One turn moves each row of this set onto another row. After a few examples, where does it send each row asked below?
k62: [  5  45   9 -14   1   2  16  -1 -15  -9   1  11 -25 -11  12   4  -2   0
 -16   9   2   4  -3  -3  17   2  -4   6  21 -13 -16 -19 -18 -15 -11   9
   6   9 -34  -3  12  12   4]
k477: [ -4  16  20   6  13 -22  26  23  -7  -2 -11  -5 -29 -14   7  -3  -7  -4
 -26  24  -8 -14 -13 -19   4  -4   4  15 -11 -11   3 -31 -21  -7  -8  12
 -12 -28  -8  -1  18   0  19]
k428: [ 17  21 -21   4  -1  -7  17  12 -35 -24   0  -1 -19   4   2   9 -11 -10
 -20  16   7 -13  -4  -8  17  -4 -17 -18   9  -6 -20 -27  11 -17  20  19
 -18 -28 -32   2  16   9  14]
k152: [-17  17  35   4   7   7 -13  -1 -23  -8   5  -8  -4 -11 -22  -2   2   4
  -8  -8   3 -16  -6   2  16  16  23  -2   3  -7   0 -40  -5 -19  24  12
 -23 -11   9 -10   5   0  16]
k860: [  1  12  25  -4  26 -22  15  18 -18   3  -2   4 -38  -7  13   0 -16  -3
 -23  22  13 -10   5  -8  -1  -7   6   3   7  -8 -10 -16 -32 -14  -2   2
 -21 -10 -12   8  25  -2   9]
k81: [ -9  40  -3 -19  10  -3  12 -13 -10 -12   2  17 -20   0  -1   9  11   5
 -12  13  -6   1 -14 -15  20  17  -4   1  -1  -3 -16 -38  -9 -17  -8  14
 -14  -8 -24   2  27   1   3]
k247: [ 11  14   4  10 -13   7  19 -15 -22  -4  13  -1 -19 -23 -16  15  -9  10
 -12 -13   5 -32   7   4  30 -14 -16 -23   8  -6  20  -6   5   8   6   2
 -26 -19 -10   3   5  -3  30]
k158: [-11  14  26   2  14 -27   6  32 -17   5 -15  -1 -29 -21   9   1 -17  -2
 -30  23   0 -13 -11   2  -4  -5  -4   8  -3 -17  -4 -15  -9   9  -5   8
 -12  -4 -16 -10  25  11  18]
k406: [ -3  44  -2 -22  16   1   9 -19 -11   5   2  22 -24 -16  -4   7  -8   2
 -16  13  13   1 -11   3  18   5   0  -9   6 -18  -6 -17  -5 -18 -18  15
  -4   8 -17   3  34   3   5]
k904: [ -8  16  10  23  22   7  24  -3 -10   6   1 -14 -20 -15   3  -1   3   6
 -30  -5  13 -21 -11   2  16  11   5 -17 -11  -9   6 -23   4   2  20  -1
  11 -31  13  -4 -20  15  12]
k961: [ -2  20   8   9  -9   7  10 -14 -21   0  12 -10 -26 -19 -16   9  -4  12
 -11  -9  13 -40  -4   2  24  -8 -18 -20   8 -10  22   1   2  16  14  -5
 -31 -13  -8  11   4   2  26]
k101: [ 11   7 -12   4   7   3   8  19 -29  -9  -2   1 -29 -15   8  -2 -25 -15
 -25  14  23  -2   7  -1  14   0 -23  -9  16  -6 -20  -7  15  -5  13  12
 -18  -8 -27  -6  16  13   7]
k799: [  8  40  -1 -34   5   6  22  -9 -14  -9   1  11 -20 -11  -7  -2   0   6
 -18  15  -2   2 -19  -8  20   5   1  17   2  -9 -16 -25 -14 -20  -7  11
 -12  -5 -11   4  19  14   9]
k329: [ -7  16  16  24  23  12  29  -1 -14  17  -4 -16 -34 -19   0   8   0   6
 -38  -7  23 -17   2  -8  21   4  11 -21  -3   3  11 -25   5   1  20   1
   6 -26  -1  -7 -13  10   8]
k547: [ 17  29   2   2  -8  -7  27  20 -22  28  -6 -28 -16  -6 -11   4  13  -5
 -19  11  18 -28  -9 -13  14 -14 -12 -18   9   4  -8 -30 -15 -18  -4  12
 -11 -14  -4   7  13  -9  13]
k382: [ 12  20  11   9 -19  10  14 -13 -18  -9  11  -9 -21 -13 -12   8  -2  18
  -6 -20   4 -28 -12   7  26  -6 -17 -21   1 -13  12  -5   1   6   3  -8
 -31 -22   4   7   0  -3  24]
k848: [ -3  33  25  -8   8   6 -11 -10 -30 -27   1  -3 -29 -15   0  15  16   7
 -16  -8   7 -10 -31  17  31  -2 -10 -28   2 -20   2  -7  -5 -15  13  21
   1 -12  -6   9   2  11  37]
k284: [ 29  31   5  -8  -9  -8  24  18 -22  18 -22 -16 -19   0 -18   6   1 -17
 -12   8  17 -37  -6  -6  11 -19   6 -15  11  -3  -7 -23  -5 -19  -1  13
 -11 -14  -9  -6  24   4   2]
k647: [ 11  40   9   4  12   5  26  30 -16  30 -16 -13 -26  -2  -5   7  -1 -18
 -15   9  13 -19   2   1  12 -21   4 -12  26  -5  -5 -18  -6 -13  -2   7
  -2  -6 -22  -4  14  -3   2]
k863: [-22  13  39   4  14   8 -16  -5 -26 -12   6 -10 -19 -12 -17  -2   3   8
  -7  -5  16 -11   0  -9   9  15  18  -1   0  -5  -1 -30 -14 -13  30   3
 -27  -3  -2  -9   9   7  13]
k809: [-10  24  17  22  22  20  25   1  -8  12  -4 -16 -21 -21   2   3   3  -3
 -33  -4  22 -18   1  -7  19   2  19 -17 -12 -11  19 -16   2   2  19  -3
   9 -26   1  -4  -9  14  10]
k11: [ 22  37  12   0  -1  -6  21  14 -24  23  -6 -15 -28  -7 -16   3   5 -16
 -17   5  38 -22   7  -2  10 -11  -5 -22   9 -13 -10 -20 -14 -17 -10  10
   4   8  -2 -15  20   3  12]
k725: [ 10  20 -19 -13   7 -13  14  14 -35 -18  -1  -3 -26  -6   5   3 -13 -21
 -22   9  12 -27  -4  -5  26   3 -27   2   7  -2 -19 -24  12 -16  18  17
  -9 -15 -23   0  13  13   5]
k847: [ -2  29  26   4   4   6  -9  -3 -29 -29  -4  -6 -27  -9   3  18  19  -2
 -17 -10  11 -10 -24   5  32  -3  -2 -28   8 -28  11 -13  -3 -13  21  13
   5  -7 -23   7   7  20  39]
k154: [ -6  22  16  18  17  11  21  -1 -10   8 -10 -18 -24 -21  -5   3  -2   0
 -29 -16  25 -31   3  -3  22  15  17 -21 -11  -7  13 -26  11  -3  14   0
   4 -28   9  -9  -7   3   2]
k420: [  7  17   6   7  -5   8  16  -8 -24  -6   7  -7 -20 -29 -12  -1  -7   9
 -21 -16   5 -35  -5   6  30   3 -20 -17  10 -11  18  -4  15  13  11   5
 -30 -19  -3   9  -4   7  28]
k491: [-14  11  42   3   9   1 -19   7 -20 -15  -9  -9 -19 -11 -17   6  -1  15
  -9  -7   7  -8  -8   1   7  12  21  -9  -9  -9  -3 -23  -7 -19  24   6
 -25 -11   5 -15   3  11  12]
k328: [ -8  20  27  -1   9  -8  -8  -8 -30 -23  -3   1 -30 -15   6  17  14   3
 -15 -13   0  -6 -33   2  34  -1  -5 -29   9 -12   6 -13   1 -16  15  20
   5  -5 -27  13   4  12  33]
k301: [  6  22 -14  -7  14 -26  17   2 -25  -1   8  -2 -27  -4   4  21 -24 -11
 -10  17  21 -24  14   6  17  -5 -23  -3  16 -14 -16 -18   3  -5  18  11
 -14  -9 -31  -1  14  11  17]
k600: [  0  24  27   9   7  -4 -10  -7 -26 -30 -15  -6 -31  -8  13  14  11   1
 -19 -15  11 -14 -33  10  36   5   1 -32   8 -20   7 -22   5 -18  17  15
  -6 -21 -15  11   9   5  36]
k220: [ -2  16  20  -6  15 -17  20  21 -16   1 -24  -5 -37 -10  16   6  -2   2
 -31  23   3 -12 -16  -4   5 -16  -1   8 -13  -3  -9 -20 -26  -4  -3   8
 -17 -25  -1   2  24   2   4]
k283: [-17  11  44   5  11   5  -9   7 -24  -9   8  -5 -15  -9 -22  10  -3  12
  -7  -8   5  -7   2  -4   8  10  23   4  -8  -1   1 -33  -9 -21  18   9
 -20  -6  -1 -12   7   7  22]

k547 moves to k428
k848 moves to k491
k328 moves to k283
Where do these go?
k809 moves to k961
k220 moves to k284
k158 moves to k11
k152 moves to k904
k860 moves to k647

One turn moves each row of this set onto another row. After a few examples, where does it send each row asked below?
k164: [ 25  -4   2 -15  17 -10 -16   0   8  -7   1  -7]
k735: [ -2 -17  28   5   6  -9  10   0  -1  -8   5   3]
k631: [  6  22 -17 -11   1  16   5  -5  15   9   1  -3]
k232: [ -8   7  -4   8  24  -4  -3   9   7   7 -18  -2]
k255: [  4  -5   4   3   2  -3  -5   1  -9  15   9 -29]
k147: [ -1 -24   5  17  -8 -17   5  -5   1   0   7   9]
k257: [ 2  1 26 -1 -3  0  7 -1  9 23 12  7]
k704: [  9  -3  -7  -6 -17   7 -18  -1   1  11 -17   1]
k385: [  2  17  -8   2   3 -25 -14   0  10 -11   0 -15]
k577: [ -7  19 -12  -6 -13   4  11   0 -13  -7  17  -5]
k133: [  1   8  -9   4   5  -6 -22  -4  21 -15  10  13]
k300: [  3 -18  10 -17  24  -5  -8  -9   9  -2   5  -5]
k797: [ -4   8   7   8  -9 -14  -1  -8 -16  12  20   4]
k908: [  3 -18  -9   3   3 -23  12   2 -13  -9   3  10]
k137: [ 11 -11  -7  -1   2  -6  17  -3  -2  -3   4  29]
k765: [ -1  -1   1   2   8 -14 -16  -1  12  -1   4 -29]
k325: [ 7 16 -5 -6 18 17 19  2  7  6 15 -1]
k760: [  8  10   4 -10  18 -14  -5  -2 -21   4   9   9]
k378: [  8   8 -10 -15  -9   3   9   6  14 -18 -18  -8]
k170: [  2   9   4  10  -3  10  -8  -6  24  16   3 -14]
k411: [ 18  -3 -10  -5  10  18  -8  -9 -10 -18   4  -2]
k835: [ -1   0  -3 -23  -6  -8   8  14  25   2   2  -2]
k373: [ 12   5  14  -2   5   8  18  -1 -12   6   5  23]
k109: [  4  -5  17   0   7  17  10  -2   9 -22   4  16]
k531: [ -3  -4  -4 -14  -4  -9   4  -8 -21 -21  10   7]
k312: [-23   0   5   4  -9   9  18  -9   3 -10   7   5]
k424: [ -3  -1   1  -2 -13  16  -3 -13  20   5  21  -8]
k41: [ -8  -4  -6  13  -8 -16  15  -4   1  15  13  12]
k996: [  8  24  -8 -11  -4  -3  -3  -4  11  17 -12   4]
k618: [ 21   3  -8 -14  11  17   4   3  10 -16 -10  -5]
k102: [ -3  -5 -13  14 -11   3  23  -2  -2  -3   3  16]
k28: [24 11 -2 11 -4 -1  1 25  6 -9  6 -7]
k116: [ -2   7   9  16   0   2  -6  -5  25   1 -18  -6]
k175: [-17 -15   9   0  -7  -1  -4  -7  -6 -16  -2 -15]
k734: [ 30   7  12  -7   3 -12  -6   7  19  -7  -5   4]

k618 moves to k631
k137 moves to k102
k378 moves to k996
Where do these go?
k797 moves to k735
k257 moves to k175
k835 moves to k704
k325 moves to k424

